These are runs of 6 systems, one row a step. Runs of the same system follow the same rule from any start.
z_688, seq 1, 9 rows:
[[ -7 -25 -17 -20  -2  20  11  -9   2   1  -6  -4  -1  16 -14  37  11  22
  -34  -7  41  -6]
 [ 19  30 -21  15  12 -20   8  -6  14 -13  25 -13 -15 -51 -12 -21  11  -6
   -9   1   8  -9]
 [ 29  -3   2  11  -6  11 -24   4  29   7  13  27  42  32 -15   5 -17 -23
    1  -7  -6 -15]
 [  5   9  38 -10  -5 -16  21  26 -28 -16  -3 -14 -14  11   6 -21   5 -21
   40  21  -6  -7]
 [-35 -41  -2 -20   0  29 -29  -7 -18   1  13  21   1  13  21  -8  11  12
  -11   3   3  17]
 [ -5  18 -14 -31   6  -7  34   3 -12   1   2 -23  -6 -28 -11  36  10  20
   -5   0  38   0]
 [  1  28 -21  11   5   2 -38 -28  40  10  25  17   9 -28  -2 -18   1 -16
  -13  -8  -7   3]
 [ 26  18  28  -6 -20   1  12  12  26   2 -19  -6  12  42 -21  20  -9 -22
   15   2   4 -25]
 [-12 -14  22   1 -10   6 -12   8 -11 -23   4   4 -37   4   8 -55  16 -14
    8  21 -22   2]]
z_233, seq 2 (9 x 22):
[[-11  11   5 -30 -41  21  16  -2  25 -11  -3  -8 -16  12 -28  41  -2  -3
   -9   2   1 -21]
 [ 15   3  -8 -17  26   4 -11  17  14  -3 -13   7 -36 -31  -2 -47  12   3
  -13  16  -9  17]
 [ -8 -28  -9 -15 -43  11   2 -13  -1  16  -3  21  -7  26 -42  11 -16 -27
   10   2  -7  -7]
 [  9  -4   2   6  38 -11   1   2 -17 -12  -6 -16 -42 -15  13 -25  14 -31
   26  24   9   0]
 [-18 -38  -7   9 -18   4 -15 -25 -18  19  18  22  23  30 -12 -11   4  -9
   -6  -8  29  -1]
 [ 15  16   1  21  23  -9  16  -6  -1 -35  22 -34 -15 -15   5  18  16 -18
    7   6  29 -31]
 [ 10  -8  -3   7   0   2 -28   5  10   6  31  28  47   5   0 -37   7  14
  -26 -14  15   2]
 [ 13  30  16 -17 -20   5  22  20  13 -29  22 -19   6   3 -11  37  -4 -14
   16   6  -2 -33]
 [ -1   9  12 -34  18  10 -27  27   6   4   8  21  15 -14  20 -42  15  13
   -8   9  -4  24]]
z_241, seq 3 (9 x 22):
[[ -7   0   1  31 -36   2  -1  -6  16  -2 -17   6  -1   9  -1  -1 -22  13
  -13 -12 -61   3]
 [  9 -27   1   3  15   2  19  23 -17  -2 -52  -8 -34  11   4   4  -9  14
    5  10 -28  16]
 [-33 -33 -22  21 -14 -14   9 -25 -42  15  -7   3 -14 -11   1 -10  -3  21
   -4 -10  -9  24]
 [  7 -12 -28  31  37  -9  14 -23 -11   6 -20 -26 -13  -6   7  43  -6  -1
    5  -9  17   0]
 [  8  18   4  58   7 -36   5 -18  -7  11  -1 -14  22  -5  14 -28   2  11
   -4 -19   7   2]
 [  7  -7  22  40   4   2   5   5  -2 -29  -6 -23  15  33  29  30  -7  13
   -1  -9 -17 -21]
 [  0  -2  19   3   6 -11  20  36 -28 -13  -9 -10  16   0  28 -19   5  50
  -11  -5  -6  14]
 [-24  -9 -20  -2 -12  11   9   0 -14  -9  11   0  18 -15  14  45 -17  39
  -12 -14 -28  10]
 [ 14  27 -19  -3  31 -16   8  12   8  26 -32  -5   4 -32   8  14 -15  22
    2  -6 -22  32]]
z_454, seq 4 (9 x 22):
[[-20  24  -4   7  26   5 -22 -16   4   4  15  -6  35 -19  45  30   1  17
   -3 -14  -3  12]
 [  7  46  17  12   2  -7   3  -1  35   8 -16 -17  29   9  15  17   5  27
  -22 -21  14  -5]
 [-14  26  29  12 -27   6  -2   7  24 -14 -19 -11  -8   6  18 -15   3  30
  -22  -6 -40   3]
 [ 12 -17   2  -6 -16   5  25  29  -1   0 -41  -1 -13  13 -15   3 -11  41
  -23  -4 -28  11]
 [ -9  -6 -27   2 -13 -16  23   0 -23   9 -15   0 -29 -36 -16   0 -18  12
    6   1 -38  23]
 [ 16 -20 -37  25  33 -10  -5 -13  -4  28 -27   8  -3  -7  -5  19 -24  -9
   12  -7 -17  21]
 [ -4  13   2  47  18 -32   6 -33 -13  18 -17 -20  -6   3  12  -1  -3 -23
   28  -5  10   0]
 [-11 -23  15  45  24   5 -15 -17 -15 -16  -7 -17   3  30  42   3  11   4
    0  -6   3  -7]
 [ -1  -4  15  24  -1 -14  29  11 -27 -29  11 -28  15   5  18   6  15  37
  -14 -10  25 -16]]
z_920, seq 5, 9 rows:
[[ 13  30   6   8 -13 -17   6   1  10   7  32   2  59   5  -9  14  -5   0
    2 -17  25 -18]
 [ -3  38  24  -9  17  15 -27   8  28 -27  21 -11   2 -13  37  -1  13 -11
    6   9 -19  -8]
 [ -1  11  32 -43 -19  11  -2  33   8  14 -11  17  34  25   0  -7   0  19
   -3   0  -1  11]
 [-34  21   4 -43 -22  14   9  -3   3  -9  -2 -10 -42 -25   0  13   7   3
    4  14 -20   9]
 [  6 -24 -21 -33   0  17 -13   1  17  30 -24  30 -12   5 -32 -13   0  -2
  -23   3  11  20]
 [ -3  10  -8  14 -33 -11  19 -30  12   5 -12 -12 -43  -2 -38   1  -3 -33
   11   3  -1 -14]
 [ 20 -44  -2  21  26  12 -20  -3   0 -10 -10   7 -24  28  -4 -28   9 -24
   -2  12  11  -9]
 [  4 -16   7  22 -25 -20  35   2 -37 -17  21 -14   9  18 -20   8  -3  -7
   19   0  21 -27]
 [  3 -20 -16   8  39  11 -17   4 -18 -34  46  -1   6 -23  24   2   9  -8
    5   8  10 -10]]
z_688, seq 6:
[[ -4  10  16 -28   6  11 -36  -4  24  28 -14  27  -3  12  -1 -40   9 -21
    2  10   1  20]
 [-21 -10  10 -26 -47  14  25  -7  -8 -15   3 -10 -27  18 -28  26   3 -10
    4   7  11 -21]
 [ 11 -12 -19 -16  36  14 -21  -3  14  -4  -2   6 -39 -25  -3 -30  21  -8
  -18  16  19  10]
 [ 12 -12 -20  -1 -30  -4  15  -8   2   3  28  13  21   7 -48  13  -9  -9
   -9 -10  29 -21]
 [ 26  10   1   5  41  -4 -15   5   6 -17  15  -4 -15 -17   8 -12   5 -44
   30  19   2 -11]
 [-12 -18  23  -9 -23   2 -10  -2 -14  15  16  24  36  41  -6 -20   6  -8
    5  -2  32  -6]
 [-17   6  13 -21  14  11   9   3 -20 -36  23 -28 -26 -17  24  20  19 -11
   18  19  14 -13]
 [ -7   6  -4 -29   4  13 -27  -1  18  18  17  25  29  -6  -1 -23  16  18
  -33  -8  31  15]
 [  3  37   2 -23 -24   2  17   6  18 -20  27 -15  -2 -19 -19  36  -6 -16
   13   4  -4 -25]]
z_454, seq 7, 9 rows:
[[ -5  26   3  37  -2 -21 -16 -36  16  10   0  -5 -21 -11   0 -42  10 -28
    7  -3  -2   0]
 [ 16 -42  17  30   5  18  -8   1   4 -17 -19  -1  -6  55   2   4   0 -12
   -7   1   1 -20]
 [ -6 -10  13   3  -9 -20  33  15 -45 -28  17 -20 -20 -12   1 -28  18  10
    7   9  19  -9]
 [ -2 -36 -28  -6  10  18 -12  13 -23 -16  38  22  30 -10   8  26 -12  13
   -3  -3 -14   2]
 [ 23  44  -7 -14  23 -26  17  11   6  11  13  -8  27 -31  -8  16  -4  -8
   20  -5  23  -2]
 [-20  26  22  -2  -2  12 -43 -14  25  13   5  16  27  12  30  -5  -3 -14
   10  -4 -26  11]
 [ -2  15  33 -23  -5   9  16   5  20   4 -41 -20 -13  35  -3  16  14  10
  -11   4  31  -7]
 [-40  -9  -1  -5 -38  11  -5 -13  -3 -10   7   3 -32 -15   1 -28  15  25
  -29  -3 -17  11]
 [ 34 -27 -39   1   4  11  15  12  16  -7 -10   5  -9  -5 -39  24 -13  10
  -29  -3  -3  -9]]
z_241, seq 8:
[[ 28 -11  -8   7  18   3 -26  25  12  -1  19  29  38  -6   4 -37  -2  16
  -24  -5  -9   9]
 [ -8  15  13 -21 -33  -2  25  16 -13  -5   6  -6   9   6  -8  39 -23 -15
   37   5 -28 -10]
 [-11  -6   0 -23  38  15 -35   6   3   9 -10  16  -9 -14  32 -28  12   5
   -3  10 -11  32]
 [-25   6  -2 -19 -42   0  14 -25   2  34 -14   3   8  20 -27  32  -9  -2
    2 -11  16   1]
 [  7  19  -3   9  31   7 -14 -14  31 -14 -11 -17 -46 -26  12 -17  22  -6
  -16  10   2   0]
 [ 20 -21  -4  22 -36  -6   6  -5  11  14  -5  18  19  34 -41 -14 -12  -1
  -19 -15   5 -13]
 [  9  -3   9   8  10   0  17  16 -13 -44   8 -25 -43 -15   8  -2   9 -18
   21  23 -17 -18]
 [  4 -44 -16   1   9   1 -15   9 -27  15  16  32  35  14  -5 -21  -3  10
   -6  -5  14  13]
 [-18  25   2 -12   3 -12  22  -9 -22  -9  17 -25  -5 -21   8  44   0 -17
   38   6   8 -10]]
z_269, seq 9 (9 x 22):
[[ 23 -33  -9  22   2  12  -2   2   6 -15 -15   3 -20  24 -13  21 -21 -32
   17   9 -33 -16]
 [  9 -41   6  10   9 -20  22  21 -52   5 -12   2   1  20  -4 -20  -7  -1
   25   8   8   6]
 [-24 -32 -16  15  11   5   5 -17 -40 -21  28 -12   9  -4  23  36   1  10
    5  -4  14  -8]
 [ 17  14 -10   9  36 -18   3  -3  -4   9  15 -10  31 -14   9  -4  14  14
  -12 -11  56  -3]
 [ -9  42  15  24 -15  -9 -18 -16  21 -15  40  -4  31 -12  19  -6   4  -3
   -2 -14  -7 -17]
 [ 21  33  36 -22  12  15  -8  35  36  -9 -15  -1  19  16  15  -1   4  10
   -5   4 -10  -5]
 [-29  13  16 -32 -41   4   5  18  -5  -2  -3  10  -7 -10   1 -19  -3  25
   -5   3 -39  21]
 [ -6  -6 -26 -40   7  23   1   2  16  13 -27   7 -30 -14 -15  36  -7   7
  -13   6 -13  18]
 [ -4  -4 -27   4 -10 -22   1 -28  -4  39 -17  15 -23 -17 -32 -25  -8 -19
    8  -1   0  20]]
z_233, seq 10 (9 x 22):
[[ 49  -2   0  37  34 -16   9  19   1 -25   6 -16   5   2  -2 -16   4 -10
    0   4  17 -23]
 [ -7  -9  13  10 -35  -7  -3  11 -20 -14  47  19  46   8   0 -22  -5   9
    3  -9 -12 -12]
 [ 13   9  11 -28  28  11   9  36 -10 -30  20 -13  17  -5  21  38   2   2
   18  11   6 -12]
 [-26  28  -2 -40  -9  -2 -14   1   2  27  18  19  31 -25   6 -12   7  19
  -10  -9  12  26]
 [ -4  31   1 -25   1  25 -10 -14  45   4 -13  -8 -14   1   0  49  -3 -18
    1   2  -6  -8]
 [  3  24  16 -10  -2  -6 -10   0  29  26 -37   7 -21   1  -9 -51  14   4
  -17   4   3  20]
 [-14 -27   8   2 -39  22   1 -12  11 -17 -16  -2 -41  29 -19   9  -4 -14
   -7   9 -26 -17]
 [ 19 -34 -10   3  26  -9  17  20 -27  -8 -16  -2 -38 -12 -11 -36  11   4
   -3  16  12   7]
 [-14 -38 -30  14 -25  -3  -1 -22 -30  -1  36  19   4  -4 -21   7 -13 -17
   12  -2  -2  -5]]
z_920, seq 11 (9 x 22):
[[  7 -32 -22  30  12 -15  17  12 -38 -16  -3  -6 -18 -23   8 -13  -7  25
   -1  -2 -30  13]
 [ 10 -22 -35  29  18 -18   9  -1 -27  15  -1   7  29 -13   1  25 -28  14
    9 -15 -19  13]
 [  2  25 -12  40  34 -25  -6 -22  -8  18  -6 -14  17 -21  28  13 -10  -5
   22 -12  -9  14]
 [-10  11  18  34  19  -7 -18 -15   6  16 -19  -7  34  26  39   6   0  19
   -6 -19   0  10]
 [-15  25  24  17   2  -8  15   6  -2 -11 -21 -31   5   0  34   4  10  47
  -18 -13  -2   6]
 [ -8  -1  -7   2  -5   8  -1  16   5  -8  -9   4   5 -18  13 -12   2  55
  -41 -14 -27  20]
 [ 13  14 -23   3  -8 -12  21  12  10  11 -27   0  -5 -28 -17  11 -24  29
  -14 -10 -43  19]
 [  4  -7 -14  20  12 -10 -11  -7   2  25 -35  12 -19  -9   5 -16 -21  -4
   12  -1 -48  29]
 [ -8 -18   1  28   6 -13  14 -14 -20  27 -51  -8 -10  27   6  15 -17   1
   15  -6 -10  15]]
z_269, seq 12, 9 rows:
[[ 17   6 -19  40  32 -29 -13 -18  -3  31  -6   8  22 -15   4 -29  -6  -7
    6 -12   8  16]
 [ -8  18  23  44 -11  -7  -1 -19   7  -6  -4 -20  21  31  26  29 -10  -8
   14 -12 -19 -16]
 [ 10   0  31  10  28  -3   3  30  -6 -11 -30 -14   1  14  36 -25  14  32
  -12   2  -3  11]
 [-26  -1  -8   8 -34   4  16   1  -9 -12   7  -5   9 -13   5  16  -5  50
  -33 -19 -23   6]
 [ 30  22 -32  -3  37  -7   9  13  20   5 -16  -7  -6 -43  -3  16  -7  16
  -12  -3 -10  15]
 [ -2  14 -11  23 -18 -20 -13 -19   8  36  -3  23  28  -4  -6  -8 -27  -9
   13 -17 -37  18]
 [  0  11  20   9  21   1   3  -2   4   8 -44 -19 -12  25  27  32 -12 -12
   28   3 -20   5]
 [-24 -26  12  19  -6  -7  -1  -6 -25  14 -30   2  -7  19  19 -33   7  32
  -17  -9  -2  25]
 [ -4 -10 -22  26   1   3  25 -16  -1 -21 -11 -29 -23  -8  -1  44   1  27
  -28 -12   2 -12]]

Which system made each of these runs?
seq 13, 2 rows:
[[-23   4  18   8 -11  -1   9 -11 -12 -30  15 -23 -26  -8  16 -23  33  20
  -23   1  28 -11]
 [ 15 -28 -19   7 -11  19  -2  15   6 -26  29  14  23   0 -10  10  -3  30
  -40 -10  -9 -14]]
	z_454
seq 14 (2 x 22):
[[ 46   7  10  12  11 -14  22  44   5  -3 -26  -4  16  12  -7   3 -20   6
   14   0 -29  -3]
 [-19 -24   5  15 -16  -8  -6   5 -36   5   0  17   3   2  14 -25 -16   1
   21   2 -46  21]]
	z_688
seq 15 (2 x 22):
[[-27   8   5  21  -1   9 -28 -42   7  -7  34  -5  13   9  22  18  11 -23
    7  -5  20 -19]
 [ 21  23  27  -9  20   2  -1  16  21 -10   4 -12  25  16   8  -5  23  11
  -18  -2  48 -17]]
	z_920
seq 16 (2 x 22):
[[ -7 -53  -1  -1  -1  15   2  21 -32  -3 -23  14  -8  26  10   2 -14  16
    3   5 -32  15]
 [-29 -15 -18 -12   5 -16  25  -9 -49  14 -11 -10 -20 -25   5  11   0  15
   14   2   9  24]]
	z_241
seq 17:
[[-23  -7  -4   3 -18  12 -22 -33  -3  -4  44  12  16   8   2  21  -2 -36
   22  -1   6 -17]
 [ 19  21  15 -23  37   2  -4  10  12  -1   4 -10  13   8   5   9  19 -18
   11  10  53 -14]]
	z_920
seq 18:
[[ -4  34  19  30 -17  -4  -1 -14  26 -31  20 -24  -3  -6  10 -11  20   9
  -21  -9   7 -25]
 [ 36  10  11  -4   1  14  -8  39  38 -24   0   9  14   3  -4 -18   2  18
  -28   0 -21  -8]]
	z_269
seq 19, 2 rows:
[[-27  37  19 -24 -26  -4  17  13  -7 -21  16 -16 -10 -32  14   4   5  14
    9   5 -26   2]
 [ -1 -17 -14 -44  14  30 -26  20  16  17 -10  32   7  -2  -1   4  -6  15
  -17   3 -13  26]]
	z_920
seq 20 (2 x 22):
[[  3  -5 -19  20  28 -25   9 -23 -11  27 -29  -9 -25 -14  -6 -25  11   8
  -11  -4  35  20]
 [  0  -7 -12  60 -16  -3  -8 -39  16 -11  11  -8   1  11  -1  12  -5  -9
  -15 -18 -10 -22]]
	z_269
seq 21:
[[ 27  25  15  -7  10 -30  35  17  -6  17 -31 -20  -9   1 -20  -6  -1 -11
   22   9  25  -2]
 [-27 -26  -4  28 -17  13 -35 -32  -2  -9  25  17  -7   7  11 -20  -1 -18
   -2  -1 -24   0]]
	z_688
seq 22:
[[-43   6  11  -8 -13 -10  21  -8 -32   1 -12 -20 -17 -10  21  -8  16  39
   -9  -4   8  19]
 [  1  -1 -37   9  16  16 -11 -22  32   1  -4  -3 -11 -21  -2  22   7  26
  -47 -14   9   3]]
	z_269
seq 23, 2 rows:
[[-10 -31   5  -3  22 -12  21   4 -47   4 -20 -14 -14  11  12 -11  18  17
    3   4  40  13]
 [-30 -12 -26  20 -10   3  -2 -29 -22 -18  44  -7   9 -22  11  30  -1  12
   -7 -12   0  -7]]
	z_454
seq 24, 2 rows:
[[ 16   6 -29 -33  24  21 -13  18  20  -6  20  11  20 -32  -1  31  -6  12
  -14   0  -7   5]
 [ -4  44   1 -22 -15 -26   2  -5   3  39   4  13  23 -20 -17 -14 -11 -18
   26  -4  -3  17]]
	z_269
seq 25:
[[  0 -24  -6  21 -20  -7  -8   9 -15  12  10  28  41   9  -2 -29 -13  26
  -16 -19 -24  15]
 [  9  12   6   0   7  -7  28  23 -18 -24   1 -26   1  -5   9  52 -15  -2
   31   4 -19 -15]]
	z_233
seq 26 (2 x 22):
[[ 26 -18  -4   9  -5  13  23  21   7 -46  -3 -18 -40  -1 -16  11   1   3
  -14  12 -17 -24]
 [ 31 -33 -26   6  16  -8  -7  25 -10   7   7  29  14 -11 -19 -43  -6   9
  -12   0  -5  14]]
	z_688
seq 27 (2 x 22):
[[ 17  -4  13  -1  11 -15  24  36 -32 -38  26 -15  -6 -16   5 -21  10  -3
   21  17   6 -14]
 [ -9 -21  -4 -21   1   7 -11  20 -28   2  34  25  49   2  12  11 -13   6
   16  -3 -11  11]]
	z_454
seq 28 (2 x 22):
[[-13  -7   0 -43  23   0  19  10 -30  12 -10 -10  -9  -7   3  16  17  11
   10  10  48  13]
 [-29  16 -26   0  -9   1 -21 -42  11   8  39   5  -1 -33  -3   0  11  -7
  -14 -11  17   1]]
	z_688
seq 29 (2 x 22):
[[ -3  37  -6  18  20 -13   2 -33  18  20 -12 -26   6  -8  12  39   1  -8
    6 -12  25  -2]
 [ -3  14  24  30   8   1 -28 -13  27   4  -9  -1  12  17  26 -41  18  15
  -26 -12   8   3]]
	z_920
seq 30, 2 rows:
[[-13 -12  18 -11 -30   3  11  -3   2  13 -28   0 -10  30 -15 -22  17  28
  -32  -6  29   4]
 [  0  -5 -22  10  -8   8  11  -8  11 -37  11 -15 -51 -32 -14   3   9   2
  -22   7 -14 -14]]
	z_269
seq 31, 2 rows:
[[-31 -30 -18  -3  18  -3   1 -28 -34  22 -21  -3 -28  -5  12   6   8   2
    8   5  20  25]
 [ -7   4 -22  30  11 -18   7 -45   0  20  -6 -18  -4  -6  -6  18   8   0
  -11 -15  44  -4]]
	z_241
seq 32, 2 rows:
[[ 15   5  13 -22  19 -19  22  23 -30  14   1  -4  26  10  -1  12  -3 -14
   40   8  33  -1]
 [-47  17   8  -3  -1   6 -30 -31  -7   0  34   1  15 -13  38  -1  15  -1
    6  -4   8   9]]
	z_233
seq 33:
[[-34  10  -8 -27  -7   9   3 -25   5  32 -25  -3   1   5   3  45  -3  15
   -7 -12  16  18]
 [ -2  27 -14  18  16  -6  -6 -28  34  13 -33 -17 -34 -23   6   1   8   7
  -21  -7  -5  12]]
	z_233
seq 34, 2 rows:
[[-15 -15  22  12 -24  24 -28 -11  18  -3   6  16  28  48  13  11  -6  -4
   -7 -11 -14 -12]
 [  8  25  23 -24  16 -10  33  27  -9 -17 -15 -32 -22 -12   8   2  19  12
    7  14  23  -5]]
	z_920
seq 35 (2 x 22):
[[ 39  19 -11 -30  23   0 -14  25  29  19   5  25  28 -12 -18  -5 -10 -14
    6   3   4   7]
 [-23  31  29  -5 -32  -2 -11 -17  14  10   2   4  -4  12   2  -2  -7 -36
   36   6 -28  -4]]
	z_920
seq 36, 2 rows:
[[ 16  -3  -3  -4  47   2  18  20 -16 -23   2 -27   2  -4  21  43   8   7
   10   5  26 -11]
 [ -8  22   0  12  -8 -19  -9  -2  -5  12  31  12  51 -20  12 -25   2  26
  -13 -22   2  11]]
	z_241
seq 37, 2 rows:
[[ -7  42  -6 -23 -17 -17   7 -15  11   8  21  -2 -17 -38 -22 -14   6 -26
   16   5  12  -3]
 [ 11 -13   5  -7  17  27 -46  -7  35   8  -5  23  -1  28   2 -10   3 -34
   -2   8  -2  -3]]
	z_233
seq 38 (2 x 22):
[[-14 -29  26  -1   0  -5  -7   0 -31  21 -19  11   1  39   8 -34   8 -12
   21   9  18  12]
 [-32 -23  -5 -10  -4  16  14 -19 -28 -22  15 -21 -25   1   6  40  12  -3
    6   6  26 -15]]
	z_454
seq 39 (2 x 22):
[[ 29 -33 -21   9  43  -3 -15   0  -4  15 -16  14 -21   3 -13 -22   0 -30
   11  13  14   8]
 [-11 -13   2  27 -14 -17   2 -29 -28   4  23  -5   1  17  -9  -4   1 -39
   32   3  22 -19]]
	z_454
